sulog: [150 122 109 201 150 122 150 142]
vobib: [192 139 111 106 221 128 116 134]
git: [192 139 111 106 221 128 172 130]
Mov: [116 136 111 172  99 107 103 123]
Funu: [143 150 123  94 135 129  96 150]
gezu: [120 135 120 164  88 149 146 135]
Fur: [128 140 104 136 136 116 136 136]
rize: [111 119 147 125  88 172 117 133]
vuru: [116 122 158 159 111 115 142 128]
zolig: [150 122 109 201 141 117 166 142]
tura: [115 121 205 110 113 115 129 129]
chg gezu: [120 135 120 164  89 149 146 135]
5, [88]
howmany sulog: [150]
3
howmany tura: [129]
2
howmany Fur: [136]
4
chg git: [192 139 112 106 221 128 172 130]
3, [111]

rize: [196 154 209  48  84 188 189 187 216 210 120  48 210 218 205 158 207 167
 116 202 201 161 206 101 125]
Mov: [112 124 112 129 133 132 108 128 109 128 129 130  98 109 116 129 104 122
 136  96 118 118  94 140 132]
git: [104  89 120 167 105  96  86  97 133 108 103 117 114 130 102 108 129  88
  75 133  91 156 138 137 174]
vuru: [115 124 147  85 132 132 142 132 181 142 124 108 174 168 139 119 185 119
 123 165 157 161 165  36 105]
tura: [123 110 116 129 172 113 108 117  92 104 118 183 117  96 101 121  88 112
 172  90  97  70 121 137 104]
Funu: [122 104 122 120 122 119 112 115 125 126 111 110 115 125 120 121 116 115
 119 115 111 120 126 130 133]
zolig: [ 74  83 117 179 110  82  86  89 150  95 102 153 129 136  91  90 154  63
  67 142  93 191 133 100 148]
chg rize: [196 154 209  48  84 188 189 187 216 210 120  48 210 219 205 158 207 167
 116 202 201 161 206 101 125]
14, [218]
chg tura: [123 110 116 129 172 112 108 117  92 104 118 183 117  96 101 121  88 112
 172  90  97  70 121 137 104]
6, [113]

sulog: [147 158 227 151 153 150 166 154 144 194 160 142 160 149 153 160 155 150
 157 138 161 148 183 145 150 150 145 171 140 154 145 145 167 155 143 143
 161 144 144 153 148 168 189 161 138 156 178 148 149 167 154 160 157 147
 152 165 154 155 149]
tura: [141 167 139 155 149 158 142 156 152 169 158 158 158 177 158 145 167 151
 148 159 140 150 160 158 140 149 150 155 162 160 158 161 155 148 152 145
 154 154 153 178 155 152 162 152 149 155 156 152 137 152 141 146 142 170
 152 143 142 154 158]
Fur: [147 153 227 146 153 150 166 154 144 194 160 154 160 149 149 160 155 150
 157 138 161 148 183 145 150 150 148 171 140 154 145 145 167 148 143 143
 153 144 144 153 148 168 189 161 138 156 178 148 149 167 148 160 157 147
 152 165 154 155 149]
Mov: [152 148 146 148 143 149 172 177 157 173 152 175 144 160 153 152 151 144
 171 159 162 145 144 171 162 161 160 157 153 150 155 168 160 150 161 164
 165 146 155 143 149 157 140 166 147 152 138 171 143 165 161 149 181 179
 144 158 151 166 152]
vobib: [149 153 149 151 167 173 157 161 180 148 144 142 142 151 155 145 139 161
 143 163 149 153 167 148 155 154 157 140 149 139 152 151 146 160 174 173
 164 159 153 155 153 188 148 161 167 153 165 146 155 174 148 160 156 158
 157 145 160 143 162]
vuru: [147 151 151 155 168 176 184 211 149 151 169 152 150 161 155 153 176 158
 157 160 154 144 157 156 147 168 151 144 188 163 153 154 151 151 141 144
 158 159 168 148 166 144 159 144 168 137 182 147 147 139 169 150 163 184
 175 156 166 156 144]
chg vuru: [147 151 151 156 168 176 184 211 149 151 169 152 150 161 155 153 176 158
 157 160 154 144 157 156 147 168 151 144 188 163 153 154 151 151 141 144
 158 159 168 148 166 144 159 144 168 137 182 147 147 139 169 150 163 184
 175 156 166 156 144]
4, [155]
howmany vuru: [151]
6
howmany Fur: [153]
4
howmany tura: [152]
7
chg sulog: [147 158 227 151 153 150 166 154 144 194 160 142 160 149 153 160 155 150
 157 138 161 148 183 145 151 150 145 171 140 154 145 145 167 155 143 143
 161 144 144 153 148 168 189 161 138 156 178 148 149 167 154 160 157 147
 152 165 154 155 149]
25, [150]
howmany Mov: [149]
3
chg vuru: [147 151 151 155 168 176 184 211 149 151 169 153 150 161 155 153 176 158
 157 160 154 144 157 156 147 168 151 144 188 163 153 154 151 151 141 144
 158 159 168 148 166 144 159 144 168 137 182 147 147 139 169 150 163 184
 175 156 166 156 144]
12, [152]

sulog: [243 203 243 243]
Mov: [132 247 171  88]
tura: [243 242  26 103]
chg Mov: [132 248 171  88]
2, [247]
chg sulog: [243 203 244 243]
3, [243]
chg sulog: [243 203 243 244]
4, [243]
chg tura: [243 242  25 103]
3, [26]
howmany sulog: [243]
3
chg Mov: [133 247 171  88]
1, [132]
howmany sulog: [203]
1

zolig: [ 61 241 131  15]
vobib: [ 83  26  16 225]
Pas: [16 16 16 73]
sulog: [166 106  15 226]
chg sulog: [166 107  15 226]
2, [106]
howmany sulog: [14]
0
chg vobib: [ 83  25  16 225]
2, [26]
chg vobib: [ 82  26  16 225]
1, [83]
chg vobib: [ 84  26  16 225]
1, [83]
howmany Pas: [16]
3
howmany vobib: [26]
1

vobib: [126 113 162 119 142 148 114 103 120 130 171 155 150  99 154 115 112 111]
Funu: [112 119  65 209 150 142  85 195 101  78 163 124 155  91  64 209 101 207]
tura: [178 148  86 142 164 111 110 136 155 101 191 123 175  86  96 142 155 142]
zolig: [ 96 105 185 182 116  85 107 153  94 141 121 168 118 106 178 178  93 171]
rize: [148 154  68 218 110 122 116 216 144 100 101 109 107 118  73 221 148 223]
chg Funu: [112 119  65 209 150 142  85 195 101  78 163 124 155  91  64 208 101 207]
16, [209]
howmany tura: [86]
2

git: [113 107 123 127 138 132 160 140 130 116 132 142 135 131 113 154 144 157
 138 145 126 158 125 146 156 159 113  90 113 209 165 104 146 154 126 106
 144 233 124 104 125 130 141]
vuru: [131 112 109 107 136  81 100 108 103 123 119 119 112  95 141 114 125 101
 131 103 163  98 150  54 105  79 124 112 130  42 111 145 128 110 155 139
 126  87 115 133 138 121 102]
gezu: [113 107 123 127 138 132 160 140 130 116 132 142 135 131 113 154 116 116
 138 145 125 158 138 146 156 159 113  90 113 209 165 104 146 193 126 106
 144 233 124 104 125 130 141]
sulog: [113 107 123 127 138 132 160 140 130 116 132 142 135 131 113 154 144 157
 138 145 126 158 125 146 156 159 113  90 113 209 165 104 146 193 126 106
 144 233 124 104 124 130 141]
howmany gezu: [126]
1
chg gezu: [113 107 123 127 138 132 160 140 130 116 132 142 135 131 113 154 116 116
 138 145 125 158 138 146 156 159 113  90 114 209 165 104 146 193 126 106
 144 233 124 104 125 130 141]
29, [113]
chg vuru: [131 112 109 107 136  81 100 108 103 123 119 119 112  95 141 114 125 101
 132 103 163  98 150  54 105  79 124 112 130  42 111 145 128 110 155 139
 126  87 115 133 138 121 102]
19, [131]
chg vuru: [131 112 109 107 136  81 100 108 103 123 119 119 112  95 140 114 125 101
 131 103 163  98 150  54 105  79 124 112 130  42 111 145 128 110 155 139
 126  87 115 133 138 121 102]
15, [141]
chg sulog: [113 107 123 127 138 132 160 140 130 116 132 142 135 131 113 154 144 157
 138 145 126 158 125 145 156 159 113  90 113 209 165 104 146 193 126 106
 144 233 124 104 124 130 141]
24, [146]
howmany gezu: [138]
3
chg gezu: [113 107 123 127 138 132 160 140 130 116 132 142 135 131 114 154 116 116
 138 145 125 158 138 146 156 159 113  90 113 209 165 104 146 193 126 106
 144 233 124 104 125 130 141]
15, [113]

Fur: [159 130 123 120  71 159]
Pas: [150 135 150 143 128  87]
git: [159 130 123 154  71 159]
tura: [177 135 150 143 128  87]
vuru: [121 135 112 127 153 173]
gezu: [104 104  49 157 157 104]
Funu: [156 160 114 105 106 158]
vobib: [150 135 150 143 128 167]
howmany gezu: [104]
3
chg Fur: [159 130 123 120  72 159]
5, [71]

Pas: [173 208  76 131 112  21]
Fur: [188 248  84 134 146 101]
zolig: [204 112 204 204 204 176]
chg zolig: [204 112 205 204 204 176]
3, [204]
chg Fur: [188 248  84 134 147 101]
5, [146]
chg Fur: [189 248  84 134 146 101]
1, [188]
howmany zolig: [204]
4

sulog: [153 203 175 102 125 128 138]
Fur: [ 64 103 172 158 172 131 144]
Funu: [137 106 143 134 149 132 136]
Mov: [ 60 101  52 136  87 120  98]
Pas: [101 122 101 101 101 122 122]
git: [104 217 185 126 125 126 137]
rize: [130 129 130 126 128 128 128]
gezu: [103  94  82 133 112 126 113]
vuru: [171  75 128 128 155 134 137]
howmany vuru: [172]
0
howmany git: [126]
2
howmany Pas: [101]
4
chg Fur: [ 64 103 172 159 172 131 144]
4, [158]
chg Mov: [ 60 101  52 137  87 120  98]
4, [136]

zolig: [140 140 163 219 140 140 178]
rize: [ 83 136  68 130  80  90  96]
sulog: [ 48 122  95 138 139 148 127]
tura: [218 202 125 246 125 114 125]
howmany tura: [125]
3
howmany zolig: [140]
4
howmany rize: [82]
0

git: [147 177 129  59 110 172]
vuru: [130 122  90 122 123 134]
rize: [117 140 117 118 141 117]
sulog: [147 177 129  59 131 243]
zolig: [140 140 118 118 140  23]
Funu: [ 71 141  23 118 141  76]
howmany zolig: [140]
3
howmany zolig: [118]
2
howmany zolig: [117]
0
chg sulog: [146 177 129  59 131 243]
1, [147]
howmany rize: [117]
3
howmany Funu: [141]
2

tura: [126 161 103 195  98  96 126 138 186  96 127  99 185 139 189 138 194  77
 159 108 160 149 160  91  97 174 102 104  78 113 156 187 155 126 140 116
  84 141 139 101 113 118 112  79]
Mov: [141 178 103 216 106 115  89 121 170  92 165  98 173 131 163 123 189 106
 185 134 162  94 133  83 103 121  99  89  61 142 132 177  87 136 145 122
  90 158 141 118 106 121 124  97]
vuru: [141 158  95 249  86 119 111  65 171 168 126  81 126 211 152 196 179 173
 140 122 137 151  82  62 144 154 126 156 108 193 105 126 109 108 164 115
  20 134 168  33 115 109  82  43]
Fur: [119  99 119 154  91 115 176  90 144 200  67 169  94 218 147 198 135 167
  54 101 102 220 100 113 159 216  54 204 194 147 128  91 205 103 144 119
  54 100 153  33 142 111 166  54]
sulog: [141 163  95 249  86 119 111  65 171 168 126 138 126 211 152 196 179 173
 179 122 137 151  82  62 144 154 126 156 108 193 105 126 109 108 164 115
  20 134 168  33 115 109 170  43]
chg sulog: [141 163  95 249  86 119 111  65 171 168 126 138 126 211 152 196 179 173
 179 122 138 151  82  62 144 154 126 156 108 193 105 126 109 108 164 115
  20 134 168  33 115 109 170  43]
21, [137]
chg tura: [126 161 103 194  98  96 126 138 186  96 127  99 185 139 189 138 194  77
 159 108 160 149 160  91  97 174 102 104  78 113 156 187 155 126 140 116
  84 141 139 101 113 118 112  79]
4, [195]
howmany Fur: [54]
4

zolig: [ 68  35  18 128 161 117 126  88 115]
Funu: [202 231  45 170  73  66 143 101 138]
rize: [209 239  66 128  79 110 105 146 154]
vuru: [ 17  54 249  67 163 207 103 178  67]
howmany vuru: [17]
1
chg zolig: [ 68  35  18 128 161 117 126  89 115]
8, [88]
chg rize: [209 239  65 128  79 110 105 146 154]
3, [66]
chg rize: [209 239  66 128  79 109 105 146 154]
6, [110]

Fur: [ 87  89 115  76 188 192  89 159  90 188]
zolig: [147 219 202 148 108 189  54  82 139  60]
tura: [146 146 132 146  73  55 161  95 144 234]
vuru: [112  92 112  86  86 112 112 167  71  22]
Funu: [199 172  90 126 126 178  50  60 165 131]
rize: [150 155 139 174 154 183 125 111 171  83]
git: [161 166 203 204 204 160 204 160 195 204]
sulog: [199 172  90 126 126 178  50  60  73 114]
chg tura: [146 146 132 145  73  55 161  95 144 234]
4, [146]
howmany vuru: [111]
0
howmany Fur: [89]
2
chg Funu: [199 171  90 126 126 178  50  60 165 131]
2, [172]
chg vuru: [113  92 112  86  86 112 112 167  71  22]
1, [112]
howmany git: [204]
4

Funu: [116 164  99 108]
Fur: [ 85 146 116 102]
vuru: [128 156 103 114]
gezu: [128 165 103 114]
Pas: [ 15 124 186  94]
zolig: [168  86  73 196]
vobib: [ 16 167 132  48]
chg vuru: [128 157 103 114]
2, [156]
chg gezu: [128 165 102 114]
3, [103]
chg vuru: [127 156 103 114]
1, [128]
chg vuru: [128 156 104 114]
3, [103]
chg Fur: [ 85 146 116 101]
4, [102]
chg zolig: [168  86  72 196]
3, [73]

gezu: [131   2 110  54]
vuru: [ 48  71  74 203]
Pas: [122 132 170 135]
Funu: [  9 132 170 135]
rize: [ 14 146  34 163]
tura: [188   2  30 197]
vobib: [ 64 126 159 178]
chg tura: [188   1  30 197]
2, [2]
howmany Pas: [132]
1
chg rize: [ 14 145  34 163]
2, [146]
chg rize: [ 14 146  35 163]
3, [34]

Pas: [ 78 113  85 138 128 132 144 105 177 135 116 139  69 133  72 128  81 161
 133 142 145 135  99 120 136  90 145 143  85 136 136  86 166 158 102  89
 146 136 112 154 161 161 162 178 161 168 102  77 171]
vobib: [127 113  85 138 128 132 144 105 177 135 116 139  69 133  72 128  81 161
 133 142 145 135  99 120 127  90 145 143  85 136 136  86 166 158 107  89
 146  83 112 154 161 161 162 178 161 168 102  77 171]
gezu: [176 111 101 138 107 115 151  87  99 154 114 121  77 209 116 177 138 112
 126 101 127 156 124 125 111 148 190 118 170  95  87  57 167 181 115 150
 148 169 234 109 137  96 115  57 114  78 116 167 171]
howmany gezu: [77]
1
howmany Pas: [102]
2

vobib: [ 59 182 198 133  90  56 143 171  51]
Pas: [174 152 151 186 146 111  78 132 142]
git: [112 160  93 121 151 161  58 150 202]
tura: [153 170 113 161 139 138  24 113 158]
Mov: [163 173 108  88 107  88 108 159 108]
sulog: [ 76 178  77  29 167 124 117 182 153]
howmany Mov: [108]
3
chg vobib: [ 59 182 197 133  90  56 143 171  51]
3, [198]
chg Pas: [174 152 151 186 146 111  78 132 141]
9, [142]
chg sulog: [ 76 178  77  29 167 123 117 182 153]
6, [124]
howmany git: [150]
1
howmany Mov: [109]
0
chg git: [112 160  93 121 151 161  58 151 202]
8, [150]

Fur: [108 157  71 140 109 128 105 174 108 134 138 135  98 128 108 138  84 130
 152 112  96 115 167 165 170 100 196 106 104  61  70 135 112  81  55 119
 106 131 238]
gezu: [144  99 178 111 242 155 148 146  76  69  81  88 204 121 140 118 115 124
  66 167 181 155  64  69  92 199 122 130 135 117 149 123 136 143 188 189
 155 117  78]
vobib: [113 127 135 124 128 131 144 163 123 132 121 135  92 118 126 114 113 129
 133 147 147 118 167 129 124  78 118 120 102 114 124  91 129 114 129  97
 109  98 126]
Mov: [141 108 178 108 239 154 152 148 108  70  81  88 201 119 139 119 115 107
 159 171 182 153  68  69  92 195 119 130 132 130 149 116 139 140 189 183
 153 113  77]
Funu: [154 121 172 169 141 161 127 115 142 145 111 166 140 157 149 113 159 160
 150 119 143 140 128 129 123 138 160 144 183 194 156 192 107 194 153 146
 139 172  99]
chg gezu: [144  99 178 111 242 155 148 146  76  69  81  88 204 121 140 118 115 124
  66 167 181 155  64  69  92 199 122 130 135 117 149 124 136 143 188 189
 155 117  78]
32, [123]
chg Fur: [108 157  71 141 109 128 105 174 108 134 138 135  98 128 108 138  84 130
 152 112  96 115 167 165 170 100 196 106 104  61  70 135 112  81  55 119
 106 131 238]
4, [140]
chg Mov: [141 108 178 108 239 154 152 148 108  70  81  88 201 119 139 119 115 107
 159 171 182 153  69  69  92 195 119 130 132 130 149 116 139 140 189 183
 153 113  77]
23, [68]
howmany Funu: [160]
2
howmany Mov: [108]
3
howmany Fur: [106]
2
howmany vobib: [129]
4

tura: [165 142 147 140 141 177 120 136 120 160 144 130 124 143 123 106 140 175
 140 172 123 121 123 140  55  62 134 146 122]
sulog: [121 121 124 119 217 117 119 139 130 112 122 163 109 156 118 123 212 117
 118 115 119 129 127 221 112 114 140 123 129]
Pas: [165 142 147 140 141 177 143 136 120 143 144 143 124 143 123 106 140 175
 140 172 123 121 123 140  55 101 133 127 126]
Fur: [161 142 147 140 141 177 120 136 120 160 144 130 124 143 123 106 140 175
 140 172 123 121 123 140  55  62 134 146 122]
vuru: [128 119 118 123  78 129 150 120 122 131 117 104 152 105 150 132  84 130
 118 130 150 114 125  74 149 146 120 117 120]
chg tura: [165 142 147 140 141 177 120 136 120 160 144 130 124 143 123 106 140 174
 140 172 123 121 123 140  55  62 134 146 122]
18, [175]
chg vuru: [128 119 118 123  77 129 150 120 122 131 117 104 152 105 150 132  84 130
 118 130 150 114 125  74 149 146 120 117 120]
5, [78]
howmany Pas: [143]
4

tura: [ 60 221 221 119 221 111]
Fur: [154 114 102 127 150 139]
gezu: [115 130 135 128 145 134]
vobib: [137 168 160  92 149 109]
vuru: [111 162 185 102 140 109]
sulog: [161 157 127  86 150 115]
git: [129 111 120 186 134 187]
rize: [117 130 134 126 151 136]
zolig: [ 79 112 148 161 110 127]
chg git: [129 111 120 187 134 187]
4, [186]
chg tura: [ 60 221 221 119 221 110]
6, [111]
chg git: [128 111 120 186 134 187]
1, [129]
chg vobib: [137 169 160  92 149 109]
2, [168]
chg vuru: [111 162 185 103 140 109]
4, [102]
chg vuru: [112 162 185 102 140 109]
1, [111]
howmany tura: [222]
0

